Where one turn sends some rows of the set: a few examples, then the rows asked
q_879: [ -9   7  18   3   8   0  20  14  -5  -1  -1  10   2 -19  -1  -3   3 -48
  41 -13  -4  -2 -11   1]
q_739: [-15  14   9  -7  -1 -18  20   3  31 -20   2   5 -20  -3  21   2 -23 -16
 -22   4  -6   3  -2  13]
q_695: [-14   2  28 -16  13  21  -7   9   8  -6   9   1 -17   8  -7  25  15 -11
  -4  25   0  20 -37   1]
q_42: [  1  27   2  14  -1   6  26   4 -41 -27 -18  22 -34  10 -15   2  -5   4
   2 -10  -8   9   1  21]
q_561: [ -1  -8   6   4   0 -12   4  -5 -23 -11   0  22  -2 -22  -9  17  -7 -30
  14 -18  21  -9  -4  40]
q_897: [ 15  13 -23  21   7 -11  16  12  13   9 -12 -28   3 -20 -17  -1 -14 -24
  14   4   1   0 -14  -2]
q_160: [ 13   2  -2   9 -10  -2   2  -9 -36 -18  28  17 -19   8 -18  24  -6 -21
 -12  -3  -1  29 -17  13]
q_421: [-34  14  -7 -14  11  19 -19  24   4 -20  12   4  -2  -7   0  24  -7 -29
   7   7  -4  15 -18   7]
q_269: [-28   4 -15  18  -9  -2  -4  30   0   0   8  40   8 -12  -7  12   4 -12
  10 -13   6   8 -34  21]
q_878: [-20 -17 -21  -6 -23 -10   6  23  21 -11   0  -9   0  -3  -6  32  13 -16
 -18  11  -3   6 -16  22]
q_167: [ 13  11   2   2  13  16   4  18 -37   3   3 -22 -18  -4 -16  -5  10  12
 -21  20   4 -17 -10 -10]
q_409: [ -4   9  14   9   7  30   9  20 -12  12 -23  19 -14  18 -18   9   4 -27
 -31   7  11   9 -16   3]
q_384: [-18   3 -12 -13 -19  11  33   4 -16  27 -34   7  -5 -21  -1   4  -3  -1
   7  -5 -11  -3   6  -7]
q_715: [ -7  -1  -2  -6 -15  11  -9  19 -36  -1 -16  10 -16 -21 -17  22  35 -11
  -6   6 -15  -2  13   1]
q_456: [ -6  14  26   7 -24  21  14  -5   1 -11  13  -4 -12  15   9  -1 -34  13
  13  -8   0 -15  -6   8]
q_829: [  0   9  22  25  16   3   5   5 -18 -20 -16  -4 -13   7   4  -4  13  25
  -9   7   8  21 -11 -16]
q_256: [ 10  18  10  16 -35  33 -17  26  -7   0  10 -10   1  -2   7   2  15 -19
  -4  -6  10  -8 -20  14]
q_295: [-28   8   3  -4   2  22 -25  15 -14 -10 -17  -2  17   2 -16  14 -30   2
  -8   9  -1  13  -6   9]
q_613: [ -9  -1   1   1   0   1  -9  16 -34 -12  -6  10  22 -13 -10  -8  -2  -2
 -43  -6  -3  -3 -12 -12]
q_211: [  1   9   9 -26  -9 -13  31 -10   3 -20   4  -8  -8 -10 -26 -11  -8  12
  19   0 -10 -24  -8  23]
q_171: [  5  10   3   6 -12   4  -5  16 -22  14 -26  -5   0   1  -7 -15  28  -3
 -28  21 -14  -4 -29  27]
q_590: [ 12  -8  -4 -19   1  10  32 -15   7 -15   5 -12 -31   4  -8  -3  16   8
  -3  23 -16  -1 -11  23]
q_714: [-35  13  11 -12 -29  -7  -2  -3 -28 -16  15   5 -16  14 -10   1 -25 -13
 -26  11   3  10 -24   7]
q_980: [ -4  23  10 -12   0 -16   8  22 -12 -11 -12  33 -28  -9 -17 -12  26 -17
 -20  -7 -24  13 -14   4]
q_733: [-19  -9  -6 -12 -15  -6 -10  26 -15 -17 -17   0  23   5  -8   1 -22   4
  27  -6 -10  -4 -10  25]
q_400: [-14  22 -19  -8  -5 -33  -5  -8 -16  -8  14  14 -15 -26 -14   8   6  -9
  16 -21   9 -10 -36  11]
q_992: [ 11   4 -10   9 -13 -13   9 -15 -34 -13  -9 -18  -2  -5   5   5  13  29
 -12  -4 -28   2  -6  -3]
q_414: [ -7   9   1  22  23   7   1 -12  -5  16  34   9   2 -23  -1   7  -6  -3
  -9  -5   9 -15 -25  17]
q_40: [  8  -6   9 -29 -22  10  33  14  10  -2 -11   3   7  -2   8  17  15  10
  14   1 -19  20  -7  -2]
q_713: [  5   4 -26 -19 -26  -6   2  14  -2 -26   8  -9 -15   2  -9  -1 -18  -2
  -7   1 -20  26   4 -14]
q_17: [-12   7   3  -8 -29  17   8  23  -4  -4  25 -22  22   4 -22  23   1   8
  11  -1  -5 -13 -31   3]
q_459: [-11  35  19  -6  -5   0  16  13 -57 -19  -8  -3   6  -5  -2  13  22   0
  15   1   0  -2 -13  -9]
q_632: [-18   2  15 -15  -9  14   8 -20  19 -22  10   3 -45  -4  -4  10  18 -14
   6  11  10   4 -20  18]
q_750: [-25   9  26 -19 -10  24  36  -4 -15   9   6  15   2   0  -9  33  -6  -2
 -10  15  -4  -3 -14  27]
q_363: [-17   4 -25  13 -12   4   4  -1  -5   3  -4   5 -34 -15 -11   4   5 -16
  45 -15  -9  -5 -13  -4]
q_938: [-22  -3   4  30  -1 -41  30  11   7 -12 -14   3 -19   4   3  10   1  18
  -7   1  -4  -8  -8  11]
q_335: [-21  -3  18  -3  -7  -3  53 -10 -37  -4   9   0   2  -5  -2  -5  14 -29
  -6   8   4   5 -15   4]
q_58: [-14   3  -2  13 -26 -12  -3  14 -20   9  11   5   3 -32 -18  -6 -16  -5
  22  -6 -26 -27 -10  11]
q_442: [ 14  34  10   3   7   4  35  -5  -8   9 -14 -13 -25  19  -2  14  22  -3
   0  10 -21  13 -23   0]
q_388: [  1  19   2   6  10   2   8  33 -16  -5  11   1  -3  -8  30   6 -22  14
  -5 -13   7 -27  -3   3]
q_853: [-13   1  -8  35  -5 -27 -23  -9  -4  11  -2  -6 -12  -2  11   0 -14  -9
   7   7   2  -1 -31   2]
q_792: [ -9   9  -5 -21 -14 -13  12  -2 -10 -22 -18 -15  19   1  -3 -32 -13  17
  -2   3 -12  -2 -11  18]
q_380: [ -8  23   0  29 -19  -4  19   9  20  -7   7 -13  -5 -11 -38  15  25 -22
 -14   9 -14   1 -15  13]
q_23: [  7  11  19   5 -23 -22  21  -7 -10  -4   6 -22 -28 -22   7  -5   1 -17
  29  -1  10 -11   0   5]
q_940: [  2  32  -1  24  21   6  11   6  -3  -6 -24   8   6  -7 -12   5  10   5
 -26  13 -24  22  -4  20]
q_977: [ -2  21  -7   9   9  -1  26  10  10 -13  12  11 -25 -13   3  25   8 -26
  13  -6  35  16  -6  17]
q_839: [ 12  26  -8 -16 -18 -11 -14  12  -8  11 -10  23  -8  -8  -6  15 -11   2
   1 -17 -14  26 -27 -17]
q_249: [ 12 -15   7  20  -3  12  22   3  10  11  -7  -4   9 -12  -1 -10  16  -8
  10 -15  30  -1 -31  21]

q_713 -> q_878
q_363 -> q_171
Now these:
q_388 -> q_160
q_42 -> q_853
q_23 -> q_613
q_590 -> q_733

